rotation ticks, each row followed by its count of ticks
The counts run from 0 to 586.
[ -2,  -6, -15,  -7,   3,  -1,  13,  10,  -2,  -9,  18,   6,  21, -13,   5,
   0,  -4,   5,  -4,  12, -29,  -9,  14,  -1,   3,   2,  -4,  24,  -2,   1,
  -1,  -6, -16,   0,  -4, -14,   7, -28,  -3,  -4,   4,  -5,  -2,  15, -18,
  15,  26,   4,   3,  -7,   4,  14, -10, -11,  -4,  -7,  19,  15,  -2,  -2,
  -2,   6,   2,  13] : 533
[-23,  -6,   9,  11,  10,  10,   6, -12,  -2,  11,  -9,  13, -20,   3,   1,
   7, -10, -14,   6, -11,  20,   9, -14, -18,  14,  -8,  -3, -26,  17,  13,
  13,  -8, -15,  -5,   9,  15,  -3,   9,  -1,  10,   1,  -4, -24,  -8, -10,
  -1, -20,  -7,   1,   0,  16,   1,  -4,  15, -13,  12,  -8,   1,  -3,   9,
  14,  -3,  -2, -16] : 300
[ -8,  20,   3,   3,   3,   0,   1,  11,  -3,  -7,  15,  13,  -7, -33,  15,
   0,   5,  -4,  -6,   6, -16,  -1,   0,  15,  23,   5,  14,   8,   7,  10,
  -7, -10,  -4,   2, -29, -11,   1,  -9,  -5,  -3,  12, -12, -13,  -8,   6,
  -6,   9, -16,   0,   7,  14,   0, -10, -21, -20,  -5,   8,  -3, -16,   6,
   3,   9,  18,   3] : 233
[-23,  -5, -17,   4,  -4,   5, -13,   9,   7,   3,  21,  16,   0,  -2,   7,
   2, -16, -21,  -3,   7, -12, -15, -13,  11,   2,   8, -10,   4, -11, -12,
  -1,  15, -20,  -8,   2, -14,   9, -13,   2, -10, -10,  -9,  -3,  18,  -5,
  19,   2,   3,  -2,   2,  18,   3,  -7,  15,   2,  -6,  -1,   3,   6,   0,
   2,  17,   2, -14] : 441
[ -2,  -5,   5,  11,  11,  12,   6, -10,  -5,  15,  -2,  11, -26,   0,  -2,
   4, -13,  -7,  12, -13,  10,   4,  -9, -18,   6, -12,  -7, -22,   7,   0,
  22, -13,  -8, -14,  16,  -2,  11,   5,   1,  21, -12,   8, -22,  -5, -12,
  -1, -10,  -4,   3,   7,  23,   3,  -3,  13,  -6,  20,   5,  10,   6,  -1,
  15,  -8,   6,  -9] : 306
[-28,  -7, -17,   6,   2,   7, -14,  -1, -12,   3,   1,   9,  -8,   7,   3,
  -1, -10, -15,  14, -11,   2,   9, -13,  -9,  20,   6,   7,  -4,  21,   0,
  -1,  -1,  -9,   1,  26,   3, -14, -17, -20,   0,  -6,   0, -20,  -3,  14,
   9,  -1,  -6,   0,  -3,  24,  11,  -9, -16,   1,   2,  -8,   8,  12,  -5,
   1,  19, -13,  -9] : 272
[-15,  -6,  -4,   2,  17,   2,  17,   0,  -7,  13,  12,   9,   4,  -7,  -4,
   1,   6,  -4, -11,  -7,  -4,   5,   1, -12,  -7, -17, -22, -15,  32, -10,
   7,  28,  -3,  -3,  30, -17,  10,   0,   1,   2,  12,  -8,   2,  -1, -13,
  -6,   4,   3,  -1, -20,  15,  -3,  -8,  15,  -6,  -9,  -6,  -7,   6,   6,
 -17,  -8,  -4, -15] : 162
[-20,   1, -12,   8,  13,   0,  15, -11,   1,   4,  -5,   8,  -7,  -2, -11,
   5,  16,   0,   0, -19,  23, -13,  -3, -10,  -7,   0,  -8, -37,  25,   0,
  -5,  -6, -15,  -2,  15,   0,  -2,  17,   7,  -9,   0,  -4,   6,   7, -14,
 -13,  -4, -12,   1, -11,   3,  -4,  -4,  17,  -4,  15, -14,  -5,  21,   6,
   2,  -6, -11,  -7] : 478
[-14,   0,  -9,  16,   5,  11,  -6,   7,  12,  10,  16,   2, -10,   0,   9,
 -14, -25, -13,   6,  -8, -18,  -6, -13,   4,   4,  10, -15,   9, -22, -10,
   7,   9, -11, -18,  -5, -13,   4, -19,   6,   3, -17,   6, -20,  21,   2,
  11,   5,   4,   1,   3,  23,   0,  -1,  10,   0,  -7,  -1,  11,  -2, -14,
   4,  17,   6,  -9] : 436
[-24,   1,  -4,   4,  -6, -19,  -4,  -8, -18,  -1,  10,  17, -24,  -7,  20,
   7,   9, -14,  -8, -13,  12,   1, -13,   4,   0,   7, -13, -11,   0,  -1,
  -6,   6, -37,   8,  15,  -8,  -2,  10,   2,   7,   8, -12,  -7,  -7, -10,
  19, -11,   9,   8,   0,   1, -23,  -3,  12,   8,   8,  -5,   8,   3,  14,
  16,  -1,   8, -13] : 291
[-13,   1, -14,   3,  20,   5,  26,   9,   9,   1,   9,   3,  22, -14, -13,
  -5,  15,   3, -15,  -8,  -7, -11,  10,  -8,  -8,  -3,  -6, -10,  27,   1,
  -7,   9,  -2,  -1,  -3, -11,   9,  -7,  10, -17,   8,  -8,  15,  15, -11,
 -17,  16,  -3,   4, -23,   9,   7,  -4,  11,  -8,  -6, -11,  -9,   6,  -2,
 -15,   4,  -9,   3] : 351
[ -2,   5, -29,   0, -13,  -5,  10,   0,  -8, -13,   3,  11,  13,   4,   3,
   5,  13,   9,  -7,   0,  -5,  -5,  10, -15,   3,  13,   1,   6,   1,   1,
 -14, -12, -33,  11, -18,  -5,  -6, -11,   9, -18, -11, -17,  16,   8, -20,
   2,  11,  -2,  25, -14,   6,  10,   5,   1,  16,   5,   5,  15,   4,  -9,
  11,   1,   9,   9] : 378
[-28,   5,  10,  26,  10,  12,   5, -16,   4,  13,  -7,  10, -13,   2,  -2,
   2,  -8,  -9,   3, -22,  18,   6, -19, -17,   7,   0,  -4, -22,   4,  13,
   3,  -4, -19,  -3,  -6,  17,  -9,   5,   3,  11,   1,  -2, -18,   2,  -9,
   2, -19,  -1,   1,  -5,  10,  -7,  -5,  16, -11,   4, -12,   6,  -4,  12,
  14,   0,  -1, -13] : 299
[-12,  14, -12,  -1,  -5,  -2,  -6,   0, -15,  -5,   8,  12, -10, -16,  10,
   6,  -5,   0,   7,  -1,  -5,  -3,  -5,  -2,  27,   5,  19,  15, -16,  13,
  -2, -34, -17,   6, -11,   3, -16, -12,  -8,  -1,  -8,  -2, -19,  -4,  -2,
  10,   5, -12,  11,   5,   4,   7,  -9, -27,  -9,   5,  14,  14,  -3,  -4,
  19,   5,   2,  10] : 400
[ -7,  13,  -9,   9,  21,  12,  30,  -1,   0,   9,   5,   3,   1, -10, -23,
   2,  -1,   6, -10,  -7,  -2, -10,   7, -10,   3, -19,  -3, -10,   2,  -1,
   3, -19,  -9, -11,  -2,  -1,  -2,  16,  23,  -6, -11,   9,   5,   6, -28,
 -11,   5, -14,   7,  -8,   1,   5, -15,  12, -23,   3,   7,  -4,   7,   2,
   6, -18,  -1,   1] : 29
[-22,   9, -10,  -2,   4,   2, -16,   4,  -4,  15,  21,  11, -17,  -4,  -2,
   0,   8, -20, -10,   3,   4,  -9, -15,  13,  12,   7,   2, -11,  20, -17,
   4,  21,  -7,   2,  23, -11,   3,  -3, -18,  -5,   5, -12,  -6,  -6,   4,
   3,  -4,  -6,   5,   0,  25, -10,  -8,  12,   1,  -3, -13,  -5,  13,   5,
 -13,  13,  -3, -12] : 451
[-20,  20, -11,  21,   2,   1,   5,   5,   3,  -1,  17,   6,  -8, -17,  13,
  -6,  -5, -13,   2, -11, -13, -10, -12,  11,  -1,  -2,   2,  10, -24,  -4,
 -15, -13, -26, -12, -21,  -4, -11,  -5,  16, -12, -13,   6,  -3,  11, -13,
   8,  16, -14,   0,  -2,  -8,  -5,  -3,  -2, -10, -18,   2,  -6,   5,   8,
  17,  -2,  11,  -4] : 413
[  1,  13,   4,  -6,   1, -13,  10, -14, -15,  -1,   6,  12, -25, -19,   5,
  -1,  22,   2,  -8,  -6,  15,  -5,   4,   0,   9,  12,  -5, -26,  17,   7,
   7,  -3, -15,  15,   7,  -8,  11,  14,  -4,  14,  16, -15, -11,  -7,  -7,
   0,  -8,   7,  12,   9,  10, -18,   0,  10,  -9,  24,   3,   8,  -1,  12,
  12,  -7,   4,   0] : 486
[  3,  15, -15, -13,  13,   4,  20,  -1, -17,   6,  11,   5, -22, -14, -19,
   4,  -2,  10,  -8,  -4,  -3, -15,  13,   0,   9, -15,  -5,  -6,   7,  -5,
  12, -20, -10,  -3,  18, -14,  -3,   7,   7,  10, -13,  12, -11,  -7, -22,
  -5,   4, -10,  10,  10,   9,  -3, -13,   1, -14,  21,  17,   7,   9,  -5,
  13, -14,  -5,  10] : 25
[ -2,  28, -12,  10,   1,  -6,   6,  -9,  -9,   8,   3,   1,  -9,  -4,   1,
   1,  29,   7,   6, -19,  -1,   6,  -4, -16,  12,  -2,  19, -10,  21,  -1,
  -8, -18, -10,   3, -14,  11, -26,   4,  -1, -12,  -9,  -4,   2, -10,  -4,
 -20,   9, -24,  19, -20,   0,   0,   8, -10,   3, -10,  -8,   0,  10,  -5,
   1,   0,  13,   5] : 386
[ 15,  -2,   1, -12,  -4,  -7,  17,  -8,  -5,  -3,   7,   8, -11, -15,  -2,
   0,   4,   5,  -1,  -1,  -5, -19,  10,  -5,   9,  10,  -4, -11,  -4,   6,
  13, -28, -17,   6,  -6,  -9,  29,  -5,   2,  16,  -1, -10, -11,   4, -20,
   2,   1,   1,  12,  17,  10,   8,  -3,  11,  -8,  31,  22,  16,   0,   4,
  19,  -5,  10,  13] : 498
[ -4,   7,  17,   3,   7,   6,  -3,  -3,  -5,  22,  17,   5, -21,  -9,   5,
   2,  -3, -13,   6,   0, -12,   0, -12,   8,  18,  -7,  -2,  -2,   7,  -7,
  21,   2,  -4,  -9,  26,  -9,  16,  -7, -24,  17,   8,   0, -31, -12,   4,
   9,  -1,  -6,   1,   5,  16,   0, -11,   6, -16,  -1,   9,   1,  -5,  13,
  -8,   4,  -1,  -2] : 140
[-20,   5,  -3,   2,   1,  -2, -10,  -5, -13,   3,  15,  14, -23,  -3,  15,
  22,   0, -13,  -1,   8,  12,   8, -17,  -7,  33,  -3,  16,  -1,  -9,   8,
  -7,  -5, -19,   9,   1,   1,  -8,   5,   0,   5,  -2, -16, -20, -17,  -4,
  20, -18,   1,   7,  -1,   9, -15, -14, -10,   0,   1,  12,   0,  -5,   2,
  14,   4,   8,  -2] : 584
[  7,  -3,   1,  20,  10,   9,   6,   8,  10,   2,   8,  -2,   5, -13,  20,
 -11, -13,  -1,  16, -13, -26,   9,  -8, -14,   9,   1,  -6,  14, -11,   8,
   0,  -9,   0, -11, -20,  -3,   8, -30,  12,   1,  -9,  -5, -16,  18,   6,
  -8,  20,   1,   4, -11,  19,  10,   9, -12,  -3, -16,   9,  10, -12, -16,
   3,  13,  14,  -1] : 241
[-12, -10, -28,  11,   4,  -1,   2,   0,   2,  -6,  -2,  -3,  12,   5,  17,
   3,   0,   1,  14, -22,   0,  11,  -4, -21,   9,   5,  -1,  -6,   1,   7,
 -12, -13, -13,  -2,   3,  -2,  -5, -24,   9,  -8, -11,  -6,  -4,  21,   7,
   0,  23,   3,  12, -20,   9,  -1,  12, -17,  16,  -7,   2,  11,  18, -22,
   3,  13,  -3,   6] : 86
[ -5,  -7,  -9, -18,   6,   6,   9,   0, -12,  -5,   3,  14,  -1,  -5,  -5,
   3,   2,   1, -15,   7,   3,   4,   9, -17,  13,   7, -10,  -4,  30,   6,
  16,  15,  -4,  22,  19, -11,  11, -17,  -6,  20,  13, -14, -11, -10, -12,
   5, -14,  17,   8,   1,  28,  -1,  -7,   4,   4,  20,   4,  16,  -7, -10,
  -3,   0,  -8,  -2] : 175
[ -1,  11,  -2,   5,  12,  -4,  24,   0,  10,   4,   9,  -1,  17, -17,   7,
  -9,  27,  11, -19,  -4, -12,   1,   7, -15,  -6,   7, -19,  -3,  19,   2,
  -3,  18,  -7,  11, -10, -13,   8, -12,  11,  -5,  19, -15,   5,   7,  -6,
 -13,  14,   9,  12, -21,   4,  -9,   8,   8,   0, -11,  -4,   5,  -6,  -8,
 -12,   3,   2,   3] : 356
[-15,  -2,  -6,  20,   9,  11,   9,  -4,  -5,   0,   4,   4,  -3,  -1,   4,
  13, -12,  -1,  18, -18,  -1,  11,  -9, -21,  18, -18,  13,   2,  -6,  10,
 -11, -32, -13, -17,  -8,  12, -15,  -8,  12,  -3, -15,   7, -15,   6, -10,
   1,  14, -16,   5, -15,   0,  15,  -9, -14, -12, -11,  10,   4,   1,  -8,
  20,  -3,   2,   7] : 403
[ -2,  -1,  -7,  12, -10,  -8,  -7,  -2, -13,   4,  19,  20, -21,   0,  17,
  10,  -5, -20,  10,  -2,  -5, -13, -10,  14,   4,  -5,  -1,   0, -12, -11,
   0, -14, -30, -15,   3, -11,  17,  -1,  -2,   6, -10,  -8,  -7,   2, -17,
  18,   4,  -6,   7,  10,   4,   0,  -7,  14,   2,   2,  14,   3,   6,  20,
  22,  -5,  25, -10] : 124
[ -6,  23,  12,  10,  23,  14,  26,   2,  14,  11,   7,  -2,  -4, -29,  -8,
 -12,   7,   7, -17,  -1,  -7,  -6,  -1,  -9,  10,  -9,  -5,  -8,   5,  10,
   5,  -4,   2,  -4, -28,  -1,   1,   4,  19,  -2,   1,   2,  -8,   1,  -7,
 -20,   3, -10,   7, -12,  12,  -8,  -9,   7, -29,  -9,  -3,  -3, -17,  -6,
  -5,  -3,   6,   9] : 40
[-19,  -4,   8,   6,   4,  18,  -7,  13,  -5,   3,  13,  18, -14, -18,  10,
   5, -23, -18,   0,   8, -11,  11, -10,   9,  22,  -6,  10,  10,   9,   6,
   2,   6,   0,  -8,   0,  -5,   3, -16,  -9,   9,  -5,  -8, -22,  -7,   4,
  10,  -6,  -8, -15,   9,  27,   7, -23, -11, -16,  -3,   2,  -2, -12,   2,
   2,  11,   6, -18] : 428
[-29, -14, -20,  18,   9,   4,  -2,  -1,  -3,   8,   0,   3,   7,  13,  11,
   3, -14, -15,  16, -21,   9,  11, -14, -22,   2,  -3,  -7,  -7,   1,   0,
  -5,  -1, -23,  -3,  21,   6,  -9, -18,  -1,  -3,  -7,  -1, -15,  16,  -2,
  11,   3,   4,   2, -21,  10,   5,  -3,  -4,   8, -10,  -4,  12,  12,  -6,
   6,  13, -10, -12] : 276
